Small tables with named rows and columns. After each table, cells are looked up by row and column.

Daf =
|  | Vomiza | Lebes | Benamo | Zefos | Fabu | Raribo | Viz | Rati | Tupepas |
|---|---|---|---|---|---|---|---|---|---|
| Sifibef | 194 | 165 | 212 | 150 | 83 | 206 | 113 | 207 | 120 |
| Soz | 154 | 164 | 179 | 169 | 139 | 178 | 132 | 159 | 137 |
| Lugale | 81 | 162 | 75 | 158 | 231 | 114 | 215 | 86 | 213 |
| Gamazer | 97 | 164 | 94 | 183 | 221 | 116 | 207 | 75 | 202 |
| Koni | 160 | 165 | 181 | 156 | 130 | 181 | 134 | 173 | 140 |
| Minetem | 136 | 177 | 146 | 160 | 172 | 123 | 150 | 141 | 161 |
| Busul | 144 | 167 | 165 | 169 | 186 | 135 | 192 | 126 | 197 |
| Zokevol | 123 | 172 | 117 | 179 | 182 | 139 | 160 | 112 | 162 |
| Sizi | 126 | 155 | 173 | 192 | 142 | 190 | 157 | 120 | 142 |
| Lis | 72 | 170 | 49 | 175 | 237 | 96 | 208 | 64 | 205 |
| Mut | 196 | 197 | 136 | 189 | 168 | 165 | 110 | 154 | 128 |
| Zokefi | 202 | 177 | 218 | 162 | 106 | 196 | 113 | 197 | 138 |
| Vot | 105 | 164 | 118 | 160 | 163 | 157 | 152 | 120 | 149 |
| Zus | 200 | 183 | 195 | 179 | 121 | 187 | 106 | 179 | 123 |

Raribo of Zokefi is 196
Rati of Sifibef is 207
Rati of Soz is 159
Zefos of Gamazer is 183
Raribo of Busul is 135
Viz of Soz is 132
Vomiza of Soz is 154
Zefos of Mut is 189
Vomiza of Lugale is 81
Tupepas of Vot is 149
Zefos of Vot is 160
Benamo of Koni is 181
Tupepas of Lis is 205
Benamo of Soz is 179
Benamo of Zokevol is 117
Fabu of Mut is 168
Fabu of Busul is 186
Vomiza of Zokefi is 202
Tupepas of Zokefi is 138
Which row has the largest Zefos? Sizi

Bigira:
|  | Zalik | Lalo | Gotus | Siv | Zalav | Fudum | Demef | Kom |
|---|---|---|---|---|---|---|---|---|
| Danas | 767 | 669 | 191 | 103 | 323 | 181 | 46 | 164 |
| Gusid | 74 | 366 | 769 | 123 | 514 | 461 | 185 | 465 |
| Pud | 271 | 522 | 103 | 524 | 696 | 453 | 385 | 487 |

What is the Siv of Pud in Bigira? 524
What is the Zalav of Gusid in Bigira? 514
What is the Zalav of Danas in Bigira? 323
What is the Fudum of Pud in Bigira? 453
What is the Zalik of Danas in Bigira? 767
What is the Kom of Danas in Bigira? 164
What is the Demef of Danas in Bigira? 46
What is the Lalo of Pud in Bigira? 522
What is the Kom of Pud in Bigira? 487
What is the Fudum of Danas in Bigira? 181
What is the Zalik of Gusid in Bigira? 74
What is the Gotus of Pud in Bigira? 103
What is the Kom of Gusid in Bigira? 465
What is the Gotus of Danas in Bigira? 191
What is the Lalo of Danas in Bigira? 669
What is the Demef of Gusid in Bigira? 185
What is the Siv of Gusid in Bigira? 123
What is the Siv of Danas in Bigira? 103
What is the Demef of Pud in Bigira? 385

